In the rows, 128 means zero.
Each named move below is a turn or a mirror, shown by a few rows before and after it. Which moves, in which order, take the first row of each later pair to the second? The first pair is answered.
j153:
[135, 156, 115, 113, 139, 122, 146, 108, 117, 125, 147, 146, 102, 121] -> [128, 172, 123, 116, 137, 119, 142, 132, 134,  91, 122, 139, 109, 122]
[136, 120, 133, 132,  96, 138, 106, 121, 112, 159, 159, 153, 147, 141] -> [125, 138, 157, 138, 100, 141, 102, 167, 134, 123, 130, 147, 151, 142]
[115, 128, 176, 132, 137, 142, 119, 194, 112, 164,  89, 128, 140, 127] -> [126, 105, 154, 116, 134, 132, 130, 130,  78, 212, 124, 138, 119, 120]
[132, 141, 120, 147, 110, 108, 104, 158, 157, 134,  99, 101, 146, 134] -> [142, 126, 107, 138, 112, 101, 108, 100, 137, 175, 130, 105, 135, 132]
j172:
[134, 139, 135, 125, 105, 127, 101, 140, 128, 154, 125, 117, 131, 134] -> [128, 151, 113, 152, 117, 120, 108, 146, 143, 125, 119, 124, 136, 109]
[126, 108, 135, 140, 130, 126, 146, 123, 127, 130, 127, 137, 114, 117] -> [130, 107, 146, 137, 126, 124, 141, 124, 126, 140, 128, 134, 116, 117]
[141, 132, 114, 132, 138, 121, 140, 107, 119, 147, 136, 134, 114, 123] -> [136, 123, 114, 132, 150, 133, 151, 111, 128, 126, 128, 136, 114, 121]
[139, 136, 153,  94,  79, 109,  89, 147, 125, 167, 111, 132, 141, 163] -> [136, 159,  97, 164,  91,  95,  91, 131, 146, 140, 105, 127, 133,  97]
j431:
[132, 105, 121,  92, 128, 128, 142, 111, 129, 139, 152, 127,  88, 137] -> [124, 110, 124, 115, 150, 128, 149, 132, 138,  95, 137, 121,  88, 124]
[126, 102, 173, 101, 121, 140, 133, 155, 126, 143, 115, 123, 116, 179] -> [122, 130, 109, 185, 141, 121, 143, 122, 143,  93, 122, 120, 106,  93]
[128, 110, 145, 112, 151, 112, 111, 131, 137, 182, 127, 143, 111, 146] -> [117, 118, 138, 145, 179, 121, 132, 160, 155, 117, 106, 144, 119, 114]
[123, 103, 133, 134, 131, 125, 113, 141, 142, 108, 130, 133, 125, 120] -> [123, 107, 127, 131, 129, 117, 108, 121, 135, 136, 143, 130, 121, 121]
j566:
[122, 132, 124, 124, 131, 127, 131, 121, 124, 116, 131, 128, 134, 132] -> [121, 128, 123, 119, 125, 124, 128, 116, 117, 127, 136, 133, 128, 136]
[125, 133, 109, 133, 117, 132, 135, 105, 119, 139, 130, 110, 126, 123] -> [121, 139, 118, 126, 104, 128, 128, 120, 118, 142, 117, 106, 134, 132]
[132, 172, 127, 133, 115, 148, 105, 152, 165, 114,  91,  94, 115, 136] -> [136, 155, 108, 154, 142, 152, 136, 126, 160,  84, 106, 100, 106, 110]
[101, 120, 178, 105, 135, 147,  94, 168, 126, 121, 131, 137, 139, 176] -> [ 95, 110, 170, 120, 168, 156, 124, 159, 136,  70, 135, 144, 136, 153]
Then:
Each pair is 2 to 3 moves apart.
[132, 154, 123, 139, 101, 110,  77, 152, 129,  96,  79, 113, 156, 138] -> [134, 101, 157,  85, 132, 137, 113, 138, 109,  93, 107, 128, 142, 184] : j172 then j566 then j172
[140, 192, 146, 122, 123,  85,  59, 179, 150, 129,  77, 120, 153, 112] -> [146, 198, 105, 152, 124,  73,  62, 136, 145, 139, 102, 128, 142,  82] : j172 then j172 then j431
[134, 143, 141, 118, 109, 121,  87, 157, 129, 127,  95, 113, 136, 146] -> [142, 106, 114, 131, 158, 137, 144,  87, 111, 105, 145, 130, 116, 116] : j566 then j153 then j172
[151, 110, 150,  87, 101, 122, 116, 143, 120, 216, 133, 129, 110, 170] -> [144, 138, 133, 110,  91,  97,  95, 152, 131, 224, 115, 125, 111, 154] : j153 then j431 then j431
[126,  87, 173,  98, 154, 158, 159, 124, 121, 139, 162, 163, 141, 159] -> [112, 120, 129, 167, 172, 149, 173, 127, 150,  80, 141, 157, 139,  97] : j431 then j153
